In the rows, zero is written as 128.
A single turn carries every row of the set below to another of its rows. Some are shown first; where does it send the rows asked next?
K_535: [133 146 109 147 143 122  79 157 118 134  98 164 145 124 158 159 169 120
 143 116 113 133 141 127 126 126 144 111 142 150 109  88 136 120 135 122
 139 135 126 125 145  96 123 130 110 131 150 115 101 129 111 124 121 119]
K_276: [126 141 150 136 116 108 105 148 131 123 145 164 157  93 149 137 120 125
 131 129 120 120 125 100 126 110 110 120 138 104 108  77 127 112 145 118
 130 163 105 130 108 117 159 105 106 104 129 137 120 135 143 117 125 115]
K_314: [137 142 114 145 139 123  82 152 137 131  99 168 149 125 144 166 172 127
 142 116 109 125 143 128 128 127 148 113 132 147 109  94 135 119 122 116
 148 126 121 114 131 100 118 136 101 130 149 129 108 141 100 118 109 109]
K_947: [129 152 154 128 128  93 121 149 152 148 117 130 151 124 120 138 126 126
 105 142 131 153 128 134 121 113 132 113 128 107 109  91 136 137 141 140
 104 133 138 156 105 122 127 143  99 125 118 127 154 144 132 132 116  89]
K_894: [120 151 160 128 122  96 115 151 153 143 119 137 151 125 115 145 118 125
 107 150 143 153 130 133 108 119 134 104 126 107 108  83 139 138 141 133
 104 150 134 143 110 130 119 135  93 126 123 120 148 139 126 132 112  95]
K_907: [ 95 142 131 124 138 113  90 126 120 165  78 157 125 106 120 162 147 137
 121 114 125 129 108 153 123  96 126 148 129 150 108  84 115 133 133 138
 129 156 111 139 111 100 119 128 116 106 160 149 120 131 126 154  97 131]
K_166: [149 106 111 156 123 130  98 139 130 171  92 146 146 120 118 128  99 149
 134 120 136 146 126 130  95  84 117  94 139 126  96 113 110 126 146 115
 112 138 109 133 112 113  92 108  89 131 159 134 110 127 136 142 129  92]
K_552: [119 147 121 122 129 119 108 115 137 127 128 147 122  91  85 158 112 106
 130 152 142 109 160 150 112 130 126 114 139 130 128  98 111 115 138 106
 151 144 123 125 110 112 124 151 127 133 153 142 111 122 143 106 124 119]
K_39: [118 156 146 130 117 115  96 148 126 124 150 161 153  92 143 131 113 130
 124 130 118 124 121 106 130 107 107 117 138 103 119  90 117 108 146 122
 140 170 107 139 113 110 152 109  96 113 135 137 129 139 148 112 114 111]
K_447: [ 89 140 130 123 147 113  92 129 123 161  75 153 131 105 113 164 149 137
 114 126 117 126 105 155 121 104 125 144 126 149 112  88 114 138 135 134
 122 150 125 141 113  91 133 132 114 118 156 141 111 129 121 152  93 124]
K_889: [133 136 112 141 129 122  86 158 132 128  87 165 139 127 144 163 176 126
 139 113 110 132 142 126 124 127 148 121 147 141 109  92 138 115 130 122
 142 128 123 117 134 101 118 129 120 129 144 123 103 132 106 122 110 125]
K_442: [123 148 150 125 132  97 124 142 154 142 120 137 147 117 137 137 127 126
 107 147 135 159 125 138 110 119 138  99 133 108 117  92 135 141 138 141
 104 150 137 143 113 127 120 132 102 131 117 115 152 145 132 133 123  92]
K_584: [149 107 125 148 123 126 107 128 106 131  94 166 143 134 116 122 148 165
 110 140 113 120 145 151 129 123 135 103 136 133  98 103 118 104 133 125
 126 153 101 147 123 117 115 115 107 150 136 160 118 126 174 126 117  71]
K_333: [102 140 124 126 147 118  90 133 128 171  79 158 119 101 129 165 138 134
 122 118 113 127 109 158 132 100 121 147 120 143 107  87 115 129 137 134
 135 147 115 142 105  88 125 133 114 109 157 142 115 126 127 154  93 116]
K_840: [119 150 148 134 123 114 108 145 127 121 152 158 160  92 137 129 122 129
 124 119 110 116 124 108 123 110 116 108 131 102 120  79 120 111 146 117
 135 166 107 134  95 119 153 115 104 104 131 143 129 138 145 108 123 114]
K_115: [128 121  94 122 146 126 100 118 118 128 108 139 146 109 107 174 114 108
 109 151 142 116 152 145  88 127 111 107 139 134 109  93 117 142 136 122
 146 155 112 114 132 118 134 139 103 129 162 144 103 109 132 103 141 111]
K_318: [143 129 134 142 119 115  97 108 125 150 132 136 142  97 106 156 117 105
 114 150 149 122 166 140  92 117 108 114 122 148 104 102 110 143 141 126
 152 137 120 145 110 120 149 146 118 125 181 142 108 134 148 109 127  95]
K_632: [126 139 113 151 137 126  84 158 128 131  93 162 151 122 155 177 164 120
 139 106 111 122 145 132 122 126 144 116 140 144 107  86 130 120 126 117
 145 129 121 128 138  97 121 136 111 124 150 123 104 135 107 104 106 120]
K_782: [147 110 132 158 124 131  94 138 132 173  99 147 145 117 111 136 100 150
 132 126 137 146 133 131  98  81 116  99 144 139  98 108  97 119 141 111
 105 143 109 133 112 121  92 108 100 137 172 149 105 130 142 138 123 104]
K_406: [120 133 107 143 129 137 102 104 124 127 103 121 144 119  92 150 125 122
 124 140 128 124 143 153  75 115 125 122 133 134 129 114 105 144 134 116
 148 148 114 146 130 115 147 166 120 126 155 142 108 127 145 107 127 111]
K_136: [ 95 140 132 130 152 113 101 127 122 155  81 153 119 105 135 158 145 136
 116 121 121 125 106 162 131 102 131 151 127 140 110 101 110 131 143 136
 132 149 123 141 120  88 131 130 117 119 163 145 119 131 131 154  89 120]
K_426: [122 142 143 141 123 109 100 149 131 119 150 156 170  97 141 134 116 131
 134 120 110 117 124 110 125 107 112 131 137 108 116  79 123 107 146 116
 127 160 108 130 106 114 149 115  96 103 133 138 127 146 146 103 128 111]
K_756: [121 109 126 130 128 109 109 106 112 132 120 118 147 110  95 131 122 108
 119 156 153 116 150 139 109 124 134 112 151 146 106 100 119 130 117 119
 145 129 126 125 122 131 144 136 120 127 155 146 111 140 147 106 143 117]
K_992: [145 105 132 150 124 129 106 127 119 134 101 168 140 134 111 130 152 165
 104 143 113 114 137 144 131 116 127 106 135 116  94 106 115 110 138 121
 123 157  90 144 124 116 119 113 111 146 136 167 104 116 159 116 122  67]
K_19: [141 102 131 154 123 129 101 124 115 132 102 166 156 127 106 125 150 166
 111 138 114 111 143 153 124 126 134  98 131 129  89 105 132 109 136 124
 133 140  95 141 118 118 114 115 102 144 141 161 105 122 161 114 121  67]
K_987: [145 114 123 152 128 130  96 138 139 172 103 157 142 114 128 128  98 151
 129 122 144 147 140 128 102  94 125 101 141 138 100 118 100 126 147 118
 113 147 105 138 112 108  97  99  86 138 170 134  98 123 144 146 129  97]
K_140: [129 160 165 121 127  91 121 143 151 145 115 134 158 127 119 151 127 125
 109 151 132 145 131 135 112 118 130 111 124 113 107  86 137 145 144 143
  98 143 127 147 106 126 122 129  99 134 120 129 147 134 125 137 117  95]
K_473: [116 132 134 129 117 120  94 119 118 129 107 137 130 101 100 147 106 110
 115 139 132 131 155 148  84 134 128 100 125 142 116  94 127 135 137 137
 161 140 120 118 110 121 122 165 122 109 152 115 115 119 150 117 143 121]
K_418: [138 103 130 151 125 124 102 128 111 128 100 169 147 130 110 131 150 167
 102 136 106 105 136 151 132 121 120  97 127 126  90 104 116 111 135 120
 128 152  97 142 119 118 111 112 107 136 135 161 114 123 154 113 133  67]
K_908: [146 115 131 161 118 122 101 133 138 172  97 152 145 124 106 135 103 154
 137 119 147 142 128 126  92  87 119  98 139 129 107 110  99 130 147 112
 105 139 105 133 125 108  88 108  94 133 165 133 105 129 136 136 118 100]

K_418 turns into K_140
K_19 turns into K_894
Now find these:
K_442 turns into K_535
K_889 turns into K_166
K_473 turns into K_115

A single turn carries every row of the set below to another of its rows. Some are shown first; where does it send the rows asked next?
K_842: [120 141 102 156 131 165 153 158 122 154 127 116 138 132 131 125 128 137
 148  84 131 117 105 125 143 125 114 142]
K_644: [113 129 129 109 167 148 133 126 110 161 147 109 108 142 146 110 130 117
 118 135 130 141 110 148 132 105 125 141]
K_683: [ 90 144 128 133 142 131 128 132 103 152 131 118 136 117 127 149 101 107
 111 117 122 138 125 133 108 103 119 142]
K_786: [120 102  87 117 152 139 126 136 113 164 155 163 132 146 148  97 112 132
 102 108 120 132 118 129 124 122  87 144]
K_26: [109 116  99 117 132 128 158 146 151 166 130 144 131 132 171 105 110 141
  85 101 113 128 127 119 118 105 115 148]
K_847: [117 116 125 102 160 138 153 120 110 128 127 133 131 121 162 148 110 132
 116 116 138 109 111 124 118 102 136 159]
K_766: [102 118 101  85 129 112 137 143 135 148 158 135 128 124 114 123 111 136
 112 105 120 131 115 114 154 137 129 166]
K_712: [109 108 100 130 121 140 156 164 106 141 119  97 131 139 149 138  97 126
 111 136 144 152 125 124 130  91 127 169]
K_301: [119  95  88 143 139 162 157 129 129 144 129 131 135 126 130 149 122 123
 133 130 157 125 126 134 131 108  98 160]
K_748: [113 113 101 147 142 146 117 172 123 130 129 127 124 130 139 123 114 121
 144 130 117 110 121 131 161 119  99 163]
K_978: [113 108 114 105 125 129 119 131 137 118 149 142 122 132 111 125 106 153
 125 102 151 141 121 127 126 128 126 129]
K_458: [119 131 125 104 125 124 145 125 115 146 140 133  96 130 128 139 138 111
 137 114 142 103 126 124 114 111 106 134]
K_138: [103 120  98 109 132 125 121 159 120 177 136 159 128 140 153 116 100 150
 100  91 126 147 122 131 108 105 105 131]
K_910: [109 132 104 102 126 119 143 154 107 135 118 107 133 141 108 105 110 149
 102 105 106 141 121 146 116 111 134 139]
K_455: [128  94 103 118 125 118 139 157 100 145 155 139 142 138 149 102 118 131
  84 106 124 136 122 100 120 122 103 135]
K_512: [117 115  94 114 134 150 147 120 134 108 133 126 141 132 122 103  92 135
 107 112 117 121 127 146 124 124 127 146]
K_60: [113 116  95 115 149 140 164 175 133 152 120 105 127 148 140 129 114 123
 153  89 124 123 104 113 153 102 112 153]
K_855: [120 116 120 145 119 150 128 176  99 131 130 106 130 141 154 124 122 150
 130 104 128 123 104 124 160 119 130 149]
K_545: [113 118  97 124 161 137 126 194 119 141 119 133 137 121 135 137 105 136
 160 108 145 130 112 120 136 113 113 143]
K_308: [110 104 101 104 113 144 138 165  97 160 138 125 137 134 133 163 136 142
 136 109 166 133 118 112 127 112 115 145]
K_290: [116 140  97 102 161 127 140 140 128 162 134 139 129 124 104 103 138 159
 117 113 120 133 111 145 129 132 126 155]
K_10: [129 115 108 141 131 128 147 145 138 152 136 148 133 126 143 100 138 147
  94 107 136 130 129 112 103 117 102 123]
K_194: [110 127  81  99 123 162 151 150 113 173 139 117 130 148 151 127 138 122
 127 131 132 116 120 120 149 115 115 182]
K_983: [115 151  93 139 130 163 132 160 106 168 120 121 125 137 134 121 132 142
 132 139 158 146 126 139 113 109 118 155]
K_410: [120 144 117  94 133 140 150 152  92 161 161 125 130 107 147 124 113 106
 119 120 137 122 113 122 124 136 141 142]

K_410 turns into K_847
K_712 turns into K_194
Now find these:
K_512 turns into K_290
K_545 turns into K_855
K_786 turns into K_10

